Look-ups in named tables: a row name and a column name give one cell, copied from the table.

Bod
fields: Nisoti, Keludom, Rafu, Ragan, Nav, Tatokor, Teluma, Muf, Toberel, Los
Zalosul: [73, 105, 114, 150, 181, 161, 89, 112, 113, 181]
Zumubi: [69, 104, 69, 161, 218, 150, 33, 117, 190, 218]
Dolafi: [86, 102, 92, 145, 246, 186, 110, 80, 117, 246]
Kepeze: [92, 113, 111, 176, 175, 153, 90, 99, 173, 175]
Bovil: [67, 96, 94, 175, 159, 188, 84, 100, 152, 159]
Lelokuz: [72, 136, 108, 165, 225, 162, 83, 73, 99, 225]
Vugur: [88, 115, 116, 195, 226, 132, 61, 117, 96, 226]
Dit: [62, 144, 160, 170, 170, 166, 84, 88, 159, 170]
Vof: [72, 77, 70, 125, 186, 166, 90, 86, 99, 186]
Tok: [75, 105, 91, 162, 194, 142, 127, 59, 165, 194]
Lugu: [53, 180, 129, 180, 187, 169, 79, 109, 160, 187]

What is the Toberel of Lugu in Bod?
160
What is the Teluma of Kepeze in Bod?
90
What is the Teluma of Zumubi in Bod?
33
What is the Rafu of Kepeze in Bod?
111
What is the Nisoti of Zumubi in Bod?
69
What is the Toberel of Lelokuz in Bod?
99
What is the Nav of Vof in Bod?
186
What is the Toberel of Vof in Bod?
99

Table Lutepat
|  | Sina | Zaf | Zul | Lam |
|---|---|---|---|---|
| Pidu | 139 | 80 | 136 | 186 |
| Mapit | 145 | 72 | 76 | 185 |
| Nok | 138 | 83 | 142 | 185 |
| Pes | 144 | 75 | 43 | 185 |
| Bes | 145 | 72 | 73 | 185 |
| Sos | 140 | 80 | 21 | 190 |
| Det | 145 | 74 | 53 | 185 |
| Biv | 144 | 72 | 93 | 186 |
| Famogu | 142 | 78 | 24 | 187 |
| Tov | 141 | 76 | 125 | 186 |
| Tel | 141 | 76 | 123 | 186 |
| Kul | 128 | 125 | 160 | 174 |
| Vaveb | 126 | 142 | 153 | 166 |
| Fuleve | 140 | 84 | 37 | 196 |

What is the Sina of Nok in Lutepat?
138
What is the Zaf of Bes in Lutepat?
72
What is the Zul of Tov in Lutepat?
125
What is the Lam of Vaveb in Lutepat?
166
What is the Zaf of Fuleve in Lutepat?
84
What is the Sina of Biv in Lutepat?
144
What is the Zul of Mapit in Lutepat?
76
What is the Sina of Pes in Lutepat?
144
What is the Sina of Tov in Lutepat?
141
What is the Zaf of Biv in Lutepat?
72
What is the Zaf of Det in Lutepat?
74
What is the Zul of Vaveb in Lutepat?
153
What is the Zaf of Pes in Lutepat?
75
What is the Lam of Pes in Lutepat?
185
What is the Zul of Nok in Lutepat?
142
What is the Zaf of Tel in Lutepat?
76
What is the Lam of Sos in Lutepat?
190
What is the Lam of Tel in Lutepat?
186

